Rows are one point carried round by a steady rotation, each followed by how many ticks it has turned.
The counts run from 0 to 673.
|  0.602 | -4.846 |  0.996 | -0.162 | -1.420 |  1.645 |  5.640 |  3.450 | -3.048 |  0.430 | -1.800 |  3.728 |  431
|  2.346 | -5.937 | -4.708 |  2.668 | -0.165 |  2.467 |  0.003 |  2.084 | -1.150 |  0.017 |  4.934 | -0.635 |  27
|  0.468 | -6.244 |  1.507 |  1.196 | -1.051 | -0.225 |  5.350 |  2.184 | -1.357 |  1.825 | -3.874 |  2.207 |  429
|  4.202 | -2.362 | -3.537 | -1.449 | -6.292 |  2.109 | -0.585 |  1.886 | -0.667 |  0.099 |  2.180 |  3.082 |  310
| -4.263 | -5.199 | -1.404 |  0.660 |  2.431 | -0.172 |  6.522 | -1.080 | -0.113 | -0.671 | -1.226 | -0.340 |  83
| -1.752 | -3.734 | -5.138 |  0.085 |  0.951 |  3.096 |  2.772 |  0.719 | -1.449 | -2.098 |  5.328 |  0.208 |  214
|  0.669 | -3.726 |  0.987 | -1.128 | -4.217 | -0.591 |  5.123 |  1.364 |  0.017 |  1.675 | -5.209 |  3.555 |  177
| -1.710 | -3.170 | -6.462 | -0.178 |  0.005 |  2.458 |  1.508 | -0.686 |  0.025 | -2.528 |  5.514 | -0.418 |  341
| -0.291 | -2.145 |  0.158 | -2.635 | -4.414 |  0.745 |  5.513 |  0.872 | -0.684 |  0.129 | -3.784 |  4.533 |  509
|  1.109 | -7.293 | -2.930 |  4.093 |  0.193 | -1.338 |  0.650 | -0.400 |  1.982 |  2.072 | -0.026 | -2.673 |  157
| -4.724 | -1.115 | -2.654 | -3.180 | -1.558 |  0.339 |  6.403 | -2.110 |  0.700 | -2.234 | -1.225 |  1.949 |  462
|  1.432 | -1.577 | -4.952 | -1.106 | -6.189 | -1.495 | -0.878 | -2.880 |  3.728 |  0.825 | -0.541 |  0.337 |  518
| -2.159 | -3.115 | -4.683 |  0.293 | -1.726 | -2.695 |  2.116 | -4.677 |  4.629 |  0.097 | -1.495 | -1.812 |  268
| -2.840 | -4.340 | -3.361 | -0.132 |  2.172 |  2.947 |  4.994 |  0.821 | -2.419 | -2.413 |  3.220 |  1.147 |  543
| -0.684 | -4.601 | -6.237 |  1.886 | -0.091 | -0.737 | -0.096 | -2.640 |  3.405 |  0.137 |  2.305 | -2.847 |  14
| -0.640 | -5.234 | -4.440 |  0.842 |  1.350 |  3.370 |  2.701 |  1.998 | -2.386 | -1.730 |  5.073 |  0.296 |  88
| -2.076 | -1.446 | -6.678 | -1.733 | -1.464 |  2.425 |  1.603 | -1.342 |  0.363 | -2.715 |  5.034 |  0.263 |  73
| -1.392 | -3.739 | -6.340 |  0.286 |  0.550 |  2.450 |  1.396 | -0.180 | -0.505 | -1.860 |  5.538 | -0.622 |  278
| -1.312 | -7.374 | -0.473 |  2.953 |  1.423 | -1.206 |  4.915 |  0.247 |  0.566 |  1.734 | -2.867 | -1.056 |  223
|  4.941 | -4.771 | -2.816 |  1.438 | -5.564 | -0.751 | -1.399 |  0.756 |  1.408 |  2.670 | -0.853 |  0.587 |  502
|  0.782 | -5.397 | -2.262 |  0.878 |  0.182 |  3.254 |  3.159 |  3.849 | -3.638 | -0.554 |  3.301 |  2.221 |  292
| -0.874 | -1.734 | -1.437 | -1.838 | -4.953 | -2.243 |  4.176 | -2.727 |  3.171 |  0.731 | -4.936 |  1.742 |  648
|  2.986 | -6.132 | -3.923 |  2.391 | -1.225 |  1.959 | -0.497 |  2.388 | -1.329 |  0.698 |  3.839 | -0.352 |  358
| -0.054 | -5.780 |  0.856 |  1.116 | -0.289 |  0.881 |  6.074 |  2.683 | -2.144 |  0.958 | -2.576 |  2.645 |  493
|  4.246 | -6.133 | -1.968 |  2.579 | -3.990 | -0.911 | -0.485 |  0.964 |  1.891 |  3.328 | -1.633 | -0.351 |  629
| -1.210 | -4.482 | -5.927 |  1.810 | -0.910 | -1.131 |  0.194 | -3.647 |  3.769 | -0.033 |  1.375 | -3.020 |  471
| -0.864 | -4.587 | -4.897 |  0.764 |  1.050 |  3.005 |  2.417 |  1.391 | -1.902 | -1.657 |  5.215 |  0.175 |  545
|  4.201 | -3.774 | -2.983 | -0.161 | -4.609 |  2.552 |  0.000 |  3.080 | -1.686 |  0.550 |  2.603 |  2.960 |  42
| -4.330 | -4.654 | -2.368 |  0.522 |  1.856 | -1.115 |  5.996 | -2.362 |  1.527 | -0.569 | -2.161 | -0.837 |  145
| -0.589 | -6.906 |  0.866 |  2.001 |  0.674 |  0.040 |  5.786 |  1.879 | -0.947 |  1.417 | -2.908 |  1.090 |  555
|  2.976 | -6.820 | -3.964 |  3.938 | -1.020 |  0.394 | -0.879 |  1.300 |  0.332 |  1.870 |  2.311 | -1.678 |  29
|  1.526 | -0.285 | -5.332 | -2.709 | -6.148 |  1.849 | -0.231 | -0.506 |  0.818 | -1.365 |  2.886 |  2.613 |  58
| -1.086 | -1.853 | -2.740 | -1.316 | -4.352 | -2.563 |  3.054 | -4.048 |  4.345 |  0.712 | -4.099 |  0.187 |  521
| -3.769 | -1.267 | -5.181 | -2.297 | -0.408 |  2.643 |  4.540 | -1.040 | -0.664 | -3.224 |  3.479 |  1.566 |  8
| -3.219 | -5.343 | -1.353 |  0.727 |  2.565 |  1.463 |  6.525 |  1.222 | -1.868 | -1.081 |  0.454 |  0.739 |  415
|  0.755 | -0.189 | -6.089 | -2.862 | -5.818 |  1.499 | -0.457 | -1.601 |  1.523 | -1.713 |  3.140 |  1.931 |  389
| -0.340 | -1.910 | -4.288 | -0.960 | -4.891 | -2.417 |  1.092 | -3.973 |  4.603 |  0.723 | -2.661 | -0.788 |  63
|  0.277 | -0.103 | -6.541 | -2.637 | -4.951 |  1.401 | -0.022 | -1.664 |  1.593 | -2.139 |  3.103 |  1.255 |  326
